Rows swapped in pairs by one turn or mirror: which row each one swaps with
The rows were stretched afterwards, more along some directions than others.
nid: [ -3  13  -2  14  -4   5   5  16   4   9 -10   4   7   5   2   1  -7  10
   8  10  -4   0   0  -4   2   6   5]
Miz: [ -2  11  -3   1  -9   0   7   9   3  -5  -4   2  -5  -2   2   2 -11  10
   0   7  -5  -4   3   1   9  -4  -8]
peluk: [ -6   5  -3   2   0  -1  -8   7   0  -6  -9   3   4 -10  15 -13 -14   4
  -6  18  -3 -11  -5  15  -5   7 -14]
tetir: [  1   3   2 -13   1   2  -7   8   0  -1  -1  -7   4  -6  -4   3  -3  -8
   4   1   2 -12   0   5   1  12  -4]
rogu: [-12  11   2   0   1  -3  -4   9   9  10  -5  -9   8  -9  -2  -8  -6  -4
   6   3  -9  -5   3   1  -4  12   0]
seniz: [-14   7  -9  -4  10  -9  -7  10   7  -1  -2   2  -6  -6   2   0  -7   0
  -3   6  -8  -4  -1   6  -6   3  -1]
Niri: [ 1  4  0 -1 -4 10 -3 -1 13  3 12 -8  8  4 -5  0 -4  0  1  3 -4  7 -2  3
  4  1 -7]
leg: [ 3  9  8 -2 -2  2 -3 10  3 -1 -7  4  7 -8 -6 -1 -1  0 -2  2 -6 -8 -1  7
  9  0  3]
Makik: [  3   6   2   0 -10 -10   6   8   1  -1  -5  12  -5  -1   8  -4 -14   7
   2   8   1  -6   0   4   4   5  -5]
bezaz: [  1   1   2   0  -6   6  -4   8   4   5   6  -3  -1 -11  22  -5  -5   1
  -1   8  -5   1  -6   9  -7   3  -5]
Feti: [ -4   8  -6   7 -11   0   7   7  -3   3  -6  -3   0   7  -2   3  -2  15
  -3  14   6  -3   3 -10  -6  -1   0]
Vute: [ -3   7  -3   1  -3   5   2  17   7   3  -8 -10   7 -12  -2  -7   0   1
  11  11  -5   2  -7   9   0   5   2]
Seg: [-11   4  -9 -14   1 -13 -14   9  -1   0  12  -5  -1 -15  -2  -5  -7  -5
  -6   7 -13  -2  -3   7   1   8  -5]
miro: [ -8  11  -3   0   4  -4   5   2  -8   1 -10   4  -1   0   4   1 -20  12
   1   2   1   6   3   2  -1   6  -3]
Gime: [ -2   9   0  -8   3   2   2   9  -1   1   1  -1   0 -13  -8   3  -8  -3
   5  -9   2   5   4   4   9  -1   5]
Zele: [  8   3  -7  -1  -3   3  -3  -1   8   2   6   2  -5  -8   0  -6   0   1
   2   8 -12  -4   1   5   3  -2  -8]
Sado: [  3  -1   4 -11  -2   3  -3   0   6  -4  -6   7   3   1  -4   0  -1  11
  -6  -1   8  -7  -3  -8  -2  -6  -2]
sus: [-13  13  -5   5   2  -9  -6  10  -1   2   0 -10  -6  -5  -2   2  -2   2
   7  16  -4  -6  -2  -1  -7   1  -4]
Dage: [ -3   3  -4  -4  10  11   7   8   7   9  -2   3   0  -9   2   2  -2   0
  -4  -5  -6 -10  -4   1   1 -11   2]
Zisa: [-11   7  -4  -5  -4 -11   6   2  -1  -3   5  -6   3  -5   0  -6  -7  -2
  -7   7   0   8   1   4   5   1  -9]
nifek: [ -9   8  -4   4   4  -6   1   7   4  -5  -6  -1  10  -5  13  -5 -14  -1
   2  15  -8  -7   1  12   5   7  -6]
Sos: [ -8   4  -5 -15  -1  -7  -1   5   2   1   9   2   0  -3   4  -2 -11  -6
  -7  -3  -9  -9  -1   9   5   2  -9]
Pedu: [ 3 11  0 12  0  6 -3  9  2  3 -2 -3  5 -7  5  2 -3  9  7  5 -5 -8  0 -3
 -4 12  4]
fus: [ -9   3   1  -7  -2   1  -2   2  -1  15  -1  -6   2 -11  -3  -6  -1  -3
  -5   3   0  -8   6   7   0   0   7]
lene: [ -4   2  -2  -2  -3  -4  -1   4   0  -1  -5   0   7  15  -3   1  -8   6
   1   2   2   0   1  -1  -2   5 -12]
kot: [ 1 10  0 -2 -6  3 -2 11  5  6  3 -4  2 -9 -2 -5  0  1  4 19 -2  4 -3 -3
  3  9 -4]
lif: [  3  13  -2   0   2  -1  -8   8  -8  -8  -4  -4 -12 -12  -3   5  -5  12
  -1  11  -3  -8   0   3   0   4  -9]
rer: [-14   6 -10   9  -3  -4   9  -2  -4   3   2   6  -1   9   6  -8  -8   7
  -9   3   4   0   3   1 -11  -9  -3]
piri: [ -4  16  -1  -5   0  -9   1   2  -4  -3   4  -3  -2   1  -4   8 -12  13
   0  -1  -1 -11  10  -6  -1   3  -2]
kavi: [ -6  11  -2 -11   0  -4   2   5  -1  14  13 -12   0  -1 -12   6  -4  -4
   9  -6  -4   6   5  -1  -1   6   2]
rize: [ -5   9 -11 -10   4  -1   2   6  -5  -1  12  -2  -9 -15  -2   4  -8   6
  -2  -2  -9   8  -2  -3   1   4  -5]
fola: [ 13  -3  -5  -7  -4   0  -7  14   4   1  -5   5  -7 -11   1   1  -9  12
  -6   7 -10 -11   2  -2   1   5   2]
ziri: [ -9   5   0  -7   2 -15   1   7   1   2  -4  -4   2 -12   5  -6 -10   2
   3  -2  -3   0   0   6  -8  -1   0]
gal: [-11  14 -10  -9   0 -16   4  11 -13  -2  -3   0  -1  -3   1  -2 -13   7
  -3   9 -11   6   3   4   0   8  -7]
Zukor: [ -8   0   0   6   4  11  -5   7   6   1  -4  -1  10  -2   8  -2 -11   7
  -1   9   0  -6  -5  -3  -4   6  -6]
Mobop: [-11  11  -5  -5   2  -4  -3   9   8   0  -6   3   5   4  -7   6 -10   4
   1   1  -4  -5  -3  -4  -3   0  -3]
roku: [ -3   4  -8   7   3  -1   0   8   2   0   4  -2   5   2  -2   2 -10   6
   2   6  -1   8   2   5  -1  -8   2]
sosob: [-2  0 -8 -7  5  0 -1  3 14  4  8  0 -1 -6  7  7 -1 -3  0  5 -8  4 -4 -2
  0  2 -3]
mise: [ -7  11  -5  -7   3  -4   0   8  -8   7 -10   2  -3 -13   7   6  -3   0
  -2  11  -1  -1   4  -3   0   9   2]
lat: [ -9   5 -15   0   1  -7   1   8   3  -1  -7  10  -5  -6  10  -3 -18   6
 -11  13  -5  -6  -8  13  -3  -8  -4]
fili: [ -3   3  -2  -1  -2   1   8   7   2  -4 -14   0   7 -11   3  -4  -7   9
   2   2  -5  -2  -2   7   0  -4  -8]
bip: [  2   3 -15  -3   1  -3  -3   0  -3  -6   1   0   0  -9   0   4 -11   8
  -4   4  -4  -6   2  -5   4   4  -5]
pureg: [  9   6  -1 -11   2   8   1   8   2   6  -7  -2   0  -9  -7  10  -5   4
   5   5   5  -5  -7  -3   1   3   2]
bire: [ -5   3  -1  -1   4   2   3  -5  -1  -4  -6  -7   6   6 -11  -6  -2   4
   0   7   2  -8  -1   5   0   1   1]
vofu: [-12   3  -6   0  11   6  -9   4   4   3   9  -2   1 -11   8   3  -9  -1
   2  -1  -2   2  -1  -4  -4   6  -2]
risaf: [ -6  16   6  -2   0   3   3  21   0   5 -16  -4   8 -10  -2   1  -2  -1
   3   3  -5  -4  -1   7   3  13  -4]
tamu: [  0  10   3  -7  -6   1   4   8   5   1  -6   1   6   2   1   0  -4  11
   4   7   1  -2   0 -11  -6  -3  -5]
gavak: [ -9  17  -3 -14   1  -5  -3   8  -5   3   4  -9  -5 -17  -7   7   4   2
   1  -2 -13   2   7   0   2  11  -5]
nat: [ -7   2  -2   4  -3 -16   0   2   1   9  -4   7  -4  -1   7  -1  -8   1
  -2   0   0  -1   3   1  -2   7  -3]
Vef: [  3   0 -11   2   3  -5   5  -3   0   2   8   6  -7   7  -5   3  -6   9
   1   7  -6   9   4  -4   5  -9  -3]
nafav: [ -8   4  -3 -13   2   1   1   1   0   6   0   1   1 -13   1  -3  -8   2
  -1  -6   3  -1   6   2  -4   2  -6]
topo: [-17   7  -4   8   0  -6   1  -1  -3   6  -2   4   3  -2   5  -2  -7  -1
  -7   3   5   4   3   2  -2  -1   2]
piti: [ -4   4   7 -10   6  -1  -4  15   9   0 -10   1   2 -12   0   0 -13   4
  -2   5  -8 -10  -7   8   3  -1  -3]
fub: [-11  10  -4  -6   5 -14   0  -1   5  -3  -1   3  -8  -6  -1  -5 -10   7
   0  11  -9  -8  -3   4  -1   6  -2]
tuk: [-10   8  -5 -15   1  -6  -9   3  -5  -6  -3   7  -4 -16   3   1 -15   4
  -4   7  -3 -14  -3   6  -3  -1  -5]
zer: [ 10   8   2  -8   2  -1  -6   0   1   5   1   4  -5  -6  -6   2  -5   8
  -6  -5  -3 -10   5   2   0   5   1]
reru: [ -9   3  -2   5   2 -12   4  16   1   0 -10   0   2 -10   4  -6 -20   3
   6  13  -5   3  -4   9   3   4  -3]
guku: [ -6   1   8  -1  -2 -10  -5  15   3  -3 -14  -2   2  -9   3  -7 -11   2
  -2   3   5 -15  -1  16   4   1   3]
Bomu: [ -8   7  -1  -3   1  -1 -10   5   7   3  12  -9  -1  -7  -8  -3   3  -2
 -11  -1  -1  -2   2   3  -4  -5   2]
buko: [-17  22  -4  -5  -2  -4   0  23  -1  -1  -5  -5   1 -18   2  -1 -12  -7
   9   9  -9  -5  -5   8   2   9  -6]
guli: [  2   7   2  -8   6   9  -7  13   5   4 -10   7  -1 -23  -1   6  -9   0
  -2   1   3  -8  -5   1  -2   1  -1]
nizaz: [ -6   8   0  -7   3   5  -7   9   8   2   0 -15  -2 -18  -4   7   2 -11
   3  -2  -5 -11   3   6   6   4   0]
Pitid: [ 0 20  0  5 -6 -3 -2 12  4 -6  0 -6  5 -1  7  3 -4  9  8 12 -8  6 -6  2
  5  9 -9]
dum: [-16  14 -15   4   3 -13  -3  10  -1   4  13   1  -8 -11   6   4 -14   1
  -3   8 -11   0   1   0  -7   0  -3]
rerud: [ 8  9  7  0  0  2  1  0  9  2  0 -2  1  8 -2  3 -7  7 13  4 -7  6  2 -7
  3  6 -5]
vog: [ -8   9  -3  -6  -4  -1  -2   8   0   5 -12   6   3  -5   6  -1   2  -3
  -6  13  -2 -10  -6   3   1   8  -2]
Zodeb: [ 2  6  2  5  0  7 -2  6 10 17 -3  2  4  0  0  4 -2  5  5  2 -3 -2  3 -3
  4 10  9]
zar: [ -4  14  -3 -15  -2 -11   4  12   4   2 -11  -9   1  -5 -11   8  -8   1
   5   2  -1  -8  -3   3   2   4   0]
volot: [-18  12  -4  -2   5   3  -8  15   0   5  -2  -9  -3 -13   3  -7   2   3
  -1  17  -2  -4   2   6  -2   1   1]
rogug: [  0   6 -12   3   3   4  -3   3   0  -8   7   7   2  -2  14   0 -16  14
   3  13 -10   4  -1  -1  -1  10  -9]
matul: [  5   4   5   1   0   6   1  11   7   1 -17  -1   9  -3  -5   2  -9   9
  11   4   4 -17  -2  -7   3   8  10]
Fudat: [ -6  10  -6  -3   4  -1  -9   7  -5   0   2   0  -7 -13  13  -5  -5  -4
  -2  21  -8  -4  -6  11  -1  10  -8]
Fata: [ -2   6  -3   4  -1  -3  -4   9   6   4  -9  -2  -5 -14  -6   7 -12   5
  -3   7  -3 -12  -1   3   3   7   3]
fisas: [-9 13 -1 -3  1  3  0  5  0  1  7 -1  4 -3 11  0 -9  0  7 11 -7  5 -2 -2
  7 17 -4]
Vul: [ 0 15  1 -4 -7 13 -3 11  1 12 -2  0  7 -7 -6 -1  3 -1  1 10  2  2  2  0
  0  5 -1]
vazub: [ 16   1   2  -3  -3   2  -3   3   5   0  -4   6  -5  -1  -7  -3  -5  15
   0   4   1 -13   1  -5  -2  -7   2]
Bife: [ -5   8  -6   5  -2  -7  -2   2  -6   5 -12  -2  -7  -6   1  -1 -13   6
   4  17  -2  -9   7  -5  -3  12  -1]
gev: [  2   1   1   0  -4  -8   4  10  -1  -1  -9   6   3  -3   4  -3 -15  10
  -1   2   1  -2 -10  11   1  -7   1]

Swapped with fili: gavak
Swapped with Fudat: vazub
Swapped with rer: seniz
Swapped with lat: Bomu
Swapped with Mobop: topo

Rows swapped in pairs by one turn or mirror: which row each one swaps with
The rows were stretched afterwards, more along some directions than others.
piz: [ 9  9  4 -8  5  1 -3  2 -2  9  7  9  3 -9  6 -3]
fipo: [  7  17   6   2  10  -8  -1   4   0   0   4   5   3   3 -11   0]
migi: [ 3 12 -7 10  9  5  3 -5  6  6 15 10 -2 -8 -4 -8]
vogig: [  5   1  -4  12   6   9   5  -2   8   1   9   4   2  -9  -1 -14]
Misam: [  0  15   2  -1  -3   1  10 -10   5  -3   0  -3   3  -8  -6   8]
konul: [  7  -6  -3   2   6   0  -1  10   6   5   1   2  -1  -6  10 -12]
nez: [ 14  20   6 -14  12  -6  -3   2  -7   4  -6   2  10   2  -4   7]
zeli: [ 3 19  8 -8 12  0 14 -8  9  4 -4 -4  3 -1 -9  5]
riza: [ 10  15   5  -1   5 -11  -1   4   2  -3   6   3   7   2  -4   5]
dopi: [ 10  11   1   2   8 -10   3   4   5  -1   2  -3   8  11  -8   9]
fena: [-1 12 12  7  9 -8 -7  2 -5  0  4 -3  8 -7 -7  8]
lik: [ 11   3  -4  13 -11   1   1   4   4 -11   0  -3   1  -9   2  -1]
Baf: [  4  -2  -2  10   4   5  11  -1   9  -4  -4  -8  -2 -11   1 -11]
nabu: [  6   6   5   8   6   2   9   4  -1   6  -8  -1   3 -12   4  -7]
fovas: [  8   4  -7 -10   0   1   6   1  10  -8  -1   3   3 -10   7  -5]
Vevi: [  5  14  11   1  11   0  -3   6  -2   8  -2   7   0  -5   1 -12]
lefep: [  8  17  -5 -10   8  -6   4  -5   6  -2  13   5   5  -2  -3   4]
bafar: [  8   7   3   2  10   1  18  -6  15  -1  -3  -4  -1   1  -3 -10]
zivi: [ 13  -6  -1  -1  12   1   2   7   2  11   2   1  -1  -1   7 -16]
Bupid: [14 -2  0 -4  9  0  4 -2  0  7  6 -2  6  3  3  0]
nopi: [  2  14 -17   5  -4   3  11  -8   1  -3  10  13   4 -15  -1   0]
tet: [  6  17  -7   5  10   1  12 -10   7   5  14   5  -1   1 -11  -1]
Porad: [  2   8  17   1  12   6   3  -8   6  10   2   0   0  -3   5 -10]
pek: [ -1  13 -11  -1  -1   0  11 -13  -1   4   9  11   0 -12  -7   6]
vobag: [  6   1   1  16   3 -11  -2   8  -3   0   8   1   6  -7  -4  -5]
gafe: [  9   9  -4  -3   7 -12   3   0   5  -1  11  -2   8   6  -6  11]
Fevu: [ 0 19 12  0  9 -3  1 -4  1 -1  3 -2  6 -9 -6  8]
Luzi: [  9  20  -9  -3  10  -2  10 -11  -5   9   8  10   4  -4 -11   4]
fuvat: [  5   6 -14  15   6   1  -2   0   0   2  15   5   1 -13  -5  -1]
zik: [  6   6  -2   7  -1  -5   0  -3 -11   0  -4   6   8 -10   5  -5]
Misef: [  8   8 -12  -9   4  10   7  -6   7   3  -1   5  -2  -8   0  -4]
tud: [  3  11   9   6   4   7   3   4  -2   4  -8   2   1 -16   6  -9]
kipo: [ 16   4 -14  -2   2  -2  14   1   7  -3   5   1   3  -2  -2  -5]
Pafu: [ -3  20  -1  13   6  -3   5 -10   1  -1  14   3   1  -7 -15   8]
Rerin: [  5  22   6  -6   9  -6   5   2   5  -3   7   5   7  -2 -17   7]
tubi: [  4  18   0  -1   3 -13  -7   9  -3  -7   3   2   5  -7 -14  11]
Dud: [  8  -4  -8   9   5   7   9   2  10   8  11   6  -7  -6   5 -13]
fovo: [  4  13  -2  -4   1   2  -1  -5  -5   4  -3  11   2 -12   2  -8]
solu: [  4   4  11   2   8   8   5  -5   6   4 -11  -6   2  -5   7 -12]
neref: [  4  18   0   2   1   1  14  -9   5  -3   1  -4   3  -3 -11  10]
domi: [ -1   4 -11  12   2   0   8  -2  11  -9   5  -3   0 -14  -7  -2]
gakuf: [  6   7   3   1  -2  -4   2   2 -11   5  -1   7   7  -3  -1   1]
dizol: [ -1  10   4  15   4  -1  -1   4  -2  -2  -1   3  -1 -13  -2  -9]
Dena: [ 2  3  0  4  5  4  0  6  9  5  1  5  0 -4  5 -6]
fud: [  9  15   0   6   5   0   5   9   2   5   9   7  -2 -13  -5   7]
nudav: [ -3   9 -11  12   1  -4   7  -3   9  -1  21   9   0 -15  -9   1]

Swapped with fud: lik
Swapped with zik: pek
Swapped with Rerin: vogig

